Here are some points, one per row:
[-11  -9 -28 -20 -35 -17 -16  51  -8  -7  13  76  35  -1   8 -13  21   9
  -1 -43  17  28   2  36 -17 -20   9   5   8 -36  15  54  -4 -27  10  13
  33   9  15 -35  11   9  -8 -15  -2   0  16  -7]
[-11   2  -9  47 -16  -7 -34  15 -38 -20  -8  36 -13  42   4  38 -15  16
 -16  77  48  -9  10 -11  33 -11 -12   7  10  21 -22   4  -5  27   8  42
  -6  54 -13   0 -28  -8  34 -26  -9 -34 -14   8]
[ 46  51   3   6 -14 -13 -23 -11  18 -29 -11  -9  19 -15  26 -16  53  -2
  62  12   1  38  17 -13  -1 -14  -5 -12   0  -4 -13 -27 -19  42 -14   6
 -21 -11 -20 -38  -6   6  39  17  12 -28 -13  24]
[  9  31   1  62  -2 -17 -32 -11  22 -19  -7  19  -5   5  32  23  44  32
  27  60   9  -3   6  29   8 -18   9 -36  43  55  45  20   3 -42 -18 -16
  -2  75   8  33   1  50  -3   5 -21   5  16 -24]
[-39 -41   9  10  73 -14   3 -11 -10  34 -40  10  -8  -8  30 -34 -34  39
 -20   4 -25 -15   9  -3 -11 -16  13  21  56 -51 -21 -37  67 -17  21  -3
  12  50 -23  18  -7 -15 -53 -13 -37  40   4 -40]
[-22   6 -47  -7  24   4   6   2  -6  79  34 -20  23  -4 -37  -7  19 -17
 -11  38  18   9  -2 -14  13 -21 -18 -24  30  29  -3  -9  49 -58 -36 -13
  -3 -12  -3  -5  48  18  37 -21  31 -11  -2 -51]
[-27   9 -25  -6   7  39 -18  24  40 -10  12 -12 -15  -6  15   4  26 -33
  -3  13  18   0 -37   1 -25 -22  22 -40 -31  24 -15  -7   7  13   9 -14
  -4   5  -2  51 -17  29 -11 -13   5   3   4   1]
[-11   9 -38 -14  -5   5 -25 -14 -17 -21  -7  16  -4  41  11  56   3 -24
  30   8  -4  35  -3  10  -5 -23   4  25 -17   2   7  34 -19 -12   3 -34
   4 -22  48   2 -23  20  -8  -2  -1 -11   6  -2]
[  0  -4 -12  16 -30  26 -31 -25  16 -13  11 -15   4  -9 -35  -7  38  22
  52  36  22 -24   3  -5  17  -2  15  -7  56 -15 -15  -6  25  56  -9 -11
   9 -38 -19  30 -13  -8  51 -15 -18  36 -20  22]
[-23  13  10  42 -35   8  50 -35 -18   5  21  -7  21  -5   3  29   8  30
 -47 -33   0  42 -12 -16  35  43 -12 -13  13  -6 -25 -11 -28  29   1   7
 -34  11  -8  42  -9   0  18 -27 -22  22 -12  -9]
[  0  40  10   3  37  48   0  11   1  11 -11 -13  48  -4  -1   8  -9  -3
   6  16 -12 -10  41  41 -23  -5 -33  32 -41  -6  23  19  -6  19 -42  32
  34   8  -8 -37  59  10   8  18   2  -8 -20   6]
[-55 -57  26   0  28   4 -24  27  29  27  11  55   8 -11  -3  -3 -19   0
 -55  24 -30 -18  16  56 -24 -25  38   4  59  -3 -24  41  -9 -22  77   9
 -13 -57   4  50  14  -4 -26   4  24   5 -13 -16]
[-17 -19 -40  14 -10   6  14  -1 -12  -1 -36   3 -30  -3 -11 -25  34   8
  34 -32  30  -8 -35  -5  95  44  -6 -16  14   7  68 -18  13  45  35   6
 -18 -21   5  19   0  28 -34  -2 -11 -13 -18 -26]
[ 12   2 -16 -15 -21  29 -16  27  18 -16  31  16 -15  -7 -28  14  -3  -6
 -28  37 -28  11 -30 -32  -2 -10  -1  26 -24 -41   5  25   2 -12  17   7
 -10   7  -6  25  12  11 -22 -24  24 -11  -7  14]
[ 33  -1  57  -6  26 -32  34  -6 -23  12 -13  38   4   4  29  -6  -2 -49
 -29  10 -35  -5  22  24 -12  56  -3  47  -7 -17 -18 -20   9 -14   3   1
  87 -14 -35  -2  -2 -12   9  11   6   3  21  -8]
[ 63   7 -23  48  23   2  46  29  -3  -4   5 -17 -26  17  14  -1 -30  17
 -19  -7  49 -45  49  -9  33 -10 -18  11 100 -14 -42 -16 -22  12  17   9
  19  26  15  58 -24 -33  10  39  -6 -11 -19 -29]
[-11 -26  17   2  40  65 -19   9   3   6  33  29  26 -19   5 -24   5 -20
 -18 -19 -14  19  54  29  13  60  12  -5 -16   2  18   7  63 -12  12   2
 -43  12  33 -10  22 -39 -20  40  20  42   6 -10]
[ 29  23  15  26  37 -31  39   2  11   1 -24 -12 -14  30  22  49 -54  58
  17   8  53 -11 -13 -19  65  35  26 -24  41 -21  -6  -5  -1   9 -21  -2
  11  21   7  32  20  26  67  -2  14   0  22   1]
[  1 -24  31 -12 -12 -17  27  -6  -9  27  10  -4  -1  30  39 -10 -16  30
 -16 -25 -21  35  37 -11  44 -32 -11  -6 -28  -9   4  20  27  -8  -4 -10
  83  25  15 -13  -8 -19 -12  57 -14 -34  22   7]
[ -8  16   7 -17 -11   1  18  11  -2 -19   9  21 -14 -18 -22  45  59 -20
  34  13  30 -25   3 -20 -23 -21   7  17  24   0   6 -13 -11  27  35 -17
  -9  26 -19  54  -3  23  15 -11  42  -1 -15  26]
[ 13   6  24  -2  -7   3 -15  -9 -10  -1 -25 -22  25   9 -16 -29 -32 -15
  26  12 -16 -35  -1  22  10 -39   7  22 -27   7   5   2 -21 -21  -4  36
  -6  -6  17   4  18 -22  17   2  -1  16 -51 -12]
[ 19 -17  22 -45  28 -12   8  32 -15  58  10  30  25  -6 -20   0   7 -16
 -15   7  44  87   8  31   2 -18   6  -6 -19  13  11  39  18  -1 -63  22
  13 -44  30   5  49 -23  -2   6  -8  35  -4  13]
[-10  13  18 -17 -25  43  61  -1 -32 -33  13  -3 -36  -8  43 -32 -41  -3
 -19  -7 -38 -32 -14 -28 -11  41 -12 -15  27  -8 -16  18   3  46  -3 -16
 -43 -12 -24  21  -3  13   0   2 -26  36  -2  13]
[ -4 -22  43 -12 -26  15  48  41   2  12 -10 -40   9  43 -14  12   0 -22
  42   4 -17  17 -13  11 -12  57 -10 -18   2  -6  43  -9  10 -15  33  -5
 -21 -28  17 -10  -9 -29 -11   5   2 -11  11   7]
[ 16  39  15   7 -19  46  20  13  20 -11  12  51 -27  14 -17  -7   5  -9
   2 -38  16  61 -43  54  -8 -19  15  27 -13  11   4  18  -3 -23   4  -3
  30 -19  37 -36  17  20 -16 -28  24 -26  -4  42]
[ -8 -19 -16  -9  26  -3 -16  36  51   8  14  42  -4   3  -9 -15 -17  -8
   9  23 -39  22   0  18 -13   6  33  17 -16   3  -3  15 -47  15  15 -29
   4  49 -18 -26  23 -24  17   1  -9  18  -8  18]
[ 10   4  19  -6  16 -11 -26  -3  14   4 -34 -14 -14  65 -14  -5   2  32
   4 -46  -4  -8  40 -25 -17  26 -35  11 -26  41  18 -10  -3  -9  -6  11
 -22 -14 -30 -22   4  -2  -5  25   9  22  17  16]
[-26  14  21  32 -25 -14 -41 -17   9   9   1 -34 -27 -35  23  -5  15  34
  11  26  30 -10 -18  -9   1 -13  -4  13  24  10  36 -13 -17  -3  16   4
 -11 -24 -25 -24  16 -25  45 -19   6  34  19 -17]
[ -6  16 -19 -10 -37 -12  -6  32 -25  -6   8  15 -28 -26   0  37 -32 -11
  -2  15 -39 -23  28  43 -15 -10  40   6 -14  24 -32  32 -24   0  36  -4
 -16   1 -12  -9 -35  -7 -16  -8  25  21 -25  25]
[  4   1 -24  29  22  30  19  -8  -4  31  14  -9  -8 -14  13  -3  50  57
  14  65   4 -17 -13 -39   5 -16 -19 -16 -36  26 -11   0  -1  -3  -3  24
  -3 -19  14 -31  28   0  33   2 -21  25   0 -14]
[ 49  12 -25  58  17  -8  21 -21 -32 -10 -13 -19  16 -36  32   6  25  66
  -6 -36  11  32 -16  19  13  31 -25 -13  20  10   2   6  -1  22 -47 -30
 -19  51  -9  25 -17  21  56  25   7 -41  43  32]
[  4  -4  29   2   0  -5  67 -16  19 -12 -18 -18  60 -15 -10 -24  -2 -12
 -10  -8  48   3   2 -17 -24  51  43  15  -8 -12  -3 -42 -10 -30 -15 -38
  40 -11  -3   7 -27   9 -44 -23 -11 -33  23  -7]
[ 21 -24  21 -35 -13 -36  46 -35  15  -5  25 -22 -10  -6  -7   3 -32 -10
   5 -22  23  17  -5 -11 -16  83  -4  19  -4   8 -30  18   4 -17  26  -3
  -5   5   5  19   2  30  34  -1 -23 -37  -5  -6]
[  7   3  16  -8  35 -28   1  -4 -13 -22   4  -8   6  -3 -31  14  -8  -1
   4 -19 -18 -29   0  -2  -6  30 -32 -28   4   7  24 -21   2  36 -24  34
  -1  -2  19 -54 -10   2 -27  33  19   0  37  10]
These points spread out most along one direction. Take the direction at right angles to it along which they spread out most. Go by this last direction. How far along it is each point below, from 0 to 99? The average is 50, and the first point in the table lies past the average. One standard deviation of the points above along it is 16.
[-10  13  18 -17 -25  43  61  -1 -32 -33  13  -3 -36  -8  43 -32 -41  -3
 -19  -7 -38 -32 -14 -28 -11  41 -12 -15  27  -8 -16  18   3  46  -3 -16
 -43 -12 -24  21  -3  13   0   2 -26  36  -2  13] 33
[ 12   2 -16 -15 -21  29 -16  27  18 -16  31  16 -15  -7 -28  14  -3  -6
 -28  37 -28  11 -30 -32  -2 -10  -1  26 -24 -41   5  25   2 -12  17   7
 -10   7  -6  25  12  11 -22 -24  24 -11  -7  14] 63
[-23  13  10  42 -35   8  50 -35 -18   5  21  -7  21  -5   3  29   8  30
 -47 -33   0  42 -12 -16  35  43 -12 -13  13  -6 -25 -11 -28  29   1   7
 -34  11  -8  42  -9   0  18 -27 -22  22 -12  -9] 39
[-39 -41   9  10  73 -14   3 -11 -10  34 -40  10  -8  -8  30 -34 -34  39
 -20   4 -25 -15   9  -3 -11 -16  13  21  56 -51 -21 -37  67 -17  21  -3
  12  50 -23  18  -7 -15 -53 -13 -37  40   4 -40] 17
[ 49  12 -25  58  17  -8  21 -21 -32 -10 -13 -19  16 -36  32   6  25  66
  -6 -36  11  32 -16  19  13  31 -25 -13  20  10   2   6  -1  22 -47 -30
 -19  51  -9  25 -17  21  56  25   7 -41  43  32] 45
[-22   6 -47  -7  24   4   6   2  -6  79  34 -20  23  -4 -37  -7  19 -17
 -11  38  18   9  -2 -14  13 -21 -18 -24  30  29  -3  -9  49 -58 -36 -13
  -3 -12  -3  -5  48  18  37 -21  31 -11  -2 -51] 60
[ 33  -1  57  -6  26 -32  34  -6 -23  12 -13  38   4   4  29  -6  -2 -49
 -29  10 -35  -5  22  24 -12  56  -3  47  -7 -17 -18 -20   9 -14   3   1
  87 -14 -35  -2  -2 -12   9  11   6   3  21  -8] 20
[  1 -24  31 -12 -12 -17  27  -6  -9  27  10  -4  -1  30  39 -10 -16  30
 -16 -25 -21  35  37 -11  44 -32 -11  -6 -28  -9   4  20  27  -8  -4 -10
  83  25  15 -13  -8 -19 -12  57 -14 -34  22   7] 29
[-11  -9 -28 -20 -35 -17 -16  51  -8  -7  13  76  35  -1   8 -13  21   9
  -1 -43  17  28   2  36 -17 -20   9   5   8 -36  15  54  -4 -27  10  13
  33   9  15 -35  11   9  -8 -15  -2   0  16  -7] 59
[ -8  16   7 -17 -11   1  18  11  -2 -19   9  21 -14 -18 -22  45  59 -20
  34  13  30 -25   3 -20 -23 -21   7  17  24   0   6 -13 -11  27  35 -17
  -9  26 -19  54  -3  23  15 -11  42  -1 -15  26] 68
[-11   2  -9  47 -16  -7 -34  15 -38 -20  -8  36 -13  42   4  38 -15  16
 -16  77  48  -9  10 -11  33 -11 -12   7  10  21 -22   4  -5  27   8  42
  -6  54 -13   0 -28  -8  34 -26  -9 -34 -14   8] 65
[ 13   6  24  -2  -7   3 -15  -9 -10  -1 -25 -22  25   9 -16 -29 -32 -15
  26  12 -16 -35  -1  22  10 -39   7  22 -27   7   5   2 -21 -21  -4  36
  -6  -6  17   4  18 -22  17   2  -1  16 -51 -12] 56
